One vector is turned by the same rotation once a tick. Each row is the vector after some number of ticks, and that number follows the row.
The counts run from 0 to 1017.
[134 137 124 112 165 135 118 185  73 155 165 136 138 135  97 169 149 117
 124 151 125 171 143 106 140 112 152 122 113 178 128 139 122 162 164 132
  98 120 101 106  73 164 131 150] -> 941
[109  89 131 105 146 161 115 158 107 154 176 134 160 135 101 154 133 116
 141 153 132 156 124 148 172 138 126 129 117 180 148 128 165 135 129 120
  84  99 100  81  91 161 118 168] -> 923
[132  86 145 124 179 171 108 158 120 146 166 146 153 105  96 164 157 118
 149 162 121 174 144 133 162 143 143 140 130 167 130 141 125 141 130 128
  91 116 110  75  98 172 103 149] -> 106
[116 116 117 130 166 151 118 190 113 153 166 137 129 119  93 178 155 113
 127 159 109 172 111 116 131 138 152 116 104 179 114 138 114 151 148 139
  89 127 127 103  72 172 105 151] -> 818
[145 123 133 109 172 156 114 180 101 165 168 134 137 124 119 184 155 110
 142 152 119 171 149 120 153 123 158 139 110 166 116 142 130 148 147 118
  98 140 112  94  79 179  99 139] -> 780
[127  95 155 102 165 187 114 156 103 140 160 144 170 119 104 151 136 111
 145 156 124 170 156 142 173 142 144 142 124 160 132 128 156 131 117 113
  81 120 109  88 101 161 104 162] -> 281
[145 137 126 102 168 132 117 167  64 123 171 144 140 140  86 154 130 122
 145 145 133 174 139 111 146 119 144 143 149 167 137 133 144 143 134 128
  65 119 129 100  66 144 147 163] -> 713
[162 116 125 114 162 129 116 163  97 130 181 123 128 127  98 169 149 116
 160 153 134 180 122 120 164 117 132 141 150 165 139 145 123 151 135 128
  75 124 147  82  64 156 121 138] -> 491
[159 125 122  98 142 145 113 166  85 118 157 115 132 141 115 176 136 118
 144 135 141 183 154 129 158 123 150 152 136 159 145 130 137 145 143 103
  74 129 119 111  51 157 102 141] -> 56
[127 100 109 115 170 144 114 175 124 140 161 147 132 126  78 172 152 137
 130 125 124 169 129 133 144 137 139 121 116 179 130 132 142 131 141 113
  82 114 114  94  49 152 113 170] -> 871
[118 101 117  95 143 151 123 164 110 152 172 151 154 131  93 156 143 105
 141 132 129 161 139 138 166 134 137 113 118 177 146 125 153 134 133 112
  73 101  92  85  75 143 130 179] -> 412
[146 131 132 108 137 168 117 180  87 126 160 116 128 132 126 178 137 102
 140 164 125 184 138 128 152 131 158 145 128 155 122 126 129 145 130 111
  70 142 135 112  64 163  86 141] -> 736
[126  77 143 122 152 175 106 154 119 132 157 129 156 116 106 157 145 112
 143 165 127 174 142 148 172 148 135 137 131 170 147 135 127 144 133 123
  86  98 106  83  95 166  90 147] -> 961
[133 112 136  88 128 161 108 157  80 115 164 122 156 143 109 149 119 109
 143 149 144 169 141 144 179 130 135 146 141 163 160 121 156 138 121 113
  64 101 118  95  75 142 111 163] -> 967
[152 118 128 102 163 139 120 166  91 156 182 138 143 128 110 169 150 102
 162 148 131 168 150 117 168 110 142 140 138 168 137 144 137 149 136 120
  82 125 114  78  82 167 134 139] -> 666
[117 113 122 121 148 159 113 183  99 143 145 145 141 124 102 172 156 106
 120 152 113 175 155 118 143 140 170 117 108 172 126 132 100 148 154 114
  91 117  85 116  76 161 110 160] -> 344
[117 109 157 104 148 188 124 172  94 151 161 150 162 115 106 153 145  88
 129 171 111 167 151 130 167 141 157 115 107 167 122 128 130 143 129 124
  92 124 102 103 105 156 105 169] -> 679
[110 114 128 105 134 159 128 175 100 170 173 143 151 127 111 161 145  84
 132 157 114 160 133 123 166 131 147 105 100 179 129 129 130 151 138 124
  89 113  93  97  88 157 118 166] -> 466
[134 132 121 114 136 139 109 180  83 143 179 110 123 143 120 180 132 108
 139 167 135 172 103 124 144 118 140 139 121 175 137 132 134 156 144 128
  82 121 133 103  64 168  98 137] -> 308
[139 116 149 117 158 155 102 169  72 110 156 112 147 137  91 156 131 124
 109 169 144 173 132 126 160 126 134 137 128 176 153 147 117 164 166 140
  96 101 127 120  77 157  95 146] -> 944
[128 117 105 135 153 139 103 174 104 129 166 131 123 132 101 173 140 121
 156 159 117 182 112 121 134 139 151 144 145 173 127 129 124 135 121 122
  60 122 129  89  64 163 119 150] -> 361
[ 94 114 127 114 152 168 114 182  94 156 158 147 156 136  94 164 141 117
 117 155 119 161 133 127 142 135 148 113  96 184 129 124 140 146 145 123
  94 109  90 113  84 160 114 175] -> 641
[117 139 110 105 139 149 122 191  89 143 158 145 132 134  93 170 143 109
 124 141 113 172 138 111 132 127 163 115 109 178 120 120 129 140 138 114
  75 126 108 117  60 148 120 175] -> 299
[122 102 115 116 153 160 108 173 118 153 151 140 147 128 113 178 151 123
 140 134 123 174 154 138 145 142 159 135 111 171 134 133 136 137 144 101
  87 117  82  97  70 173 104 155] -> 741
[163 129 132 101 161 148 125 176  94 138 170 125 122 121 111 178 150 102
 136 149 127 175 135 115 163 116 145 132 115 161 121 143 116 152 148 121
  88 141 141 105  60 156  95 140] -> 949
[145 108 130 117 159 151 122 175 112 140 162 135 133 111  97 176 161 100
 128 149 122 176 148 120 166 126 147 114 110 168 132 147  95 158 163 123
 101 120 115 104  68 159  97 142] -> 390
[136  98 140 104 177 179 110 169 105 138 146 136 154 119  94 168 146 132
 128 138 124 172 164 142 155 140 148 141 110 161 126 131 152 137 142 112
  98 125 101 104  74 165  89 155] -> 954
[137 105 162 112 165 184 108 170  87 106 148 123 151 115  87 159 141 122
 110 169 129 174 140 135 161 147 139 137 117 167 135 136 115 143 141 133
  90 117 138 119  79 153  73 152] -> 219
[140 126 113 106 135 152 106 171  90 110 152 118 131 143 110 173 130 125
 144 143 135 184 141 133 145 138 156 149 136 160 136 119 142 135 130 104
  63 131 120 114  43 150 101 155] -> 912
[134  99 157  97 147 175 111 149  84 126 164 130 172 139 103 144 130 110
 138 152 145 163 160 139 182 133 133 144 135 166 155 133 155 141 133 114
  82 101 101  92  93 152 114 158] -> 112
[118 135 126 113 149 147 106 167  67 139 172 129 146 153 106 158 117 122
 154 165 130 171 119 124 143 125 140 150 143 174 139 125 164 141 118 125
  65 114 123  93  85 161 133 155] -> 26
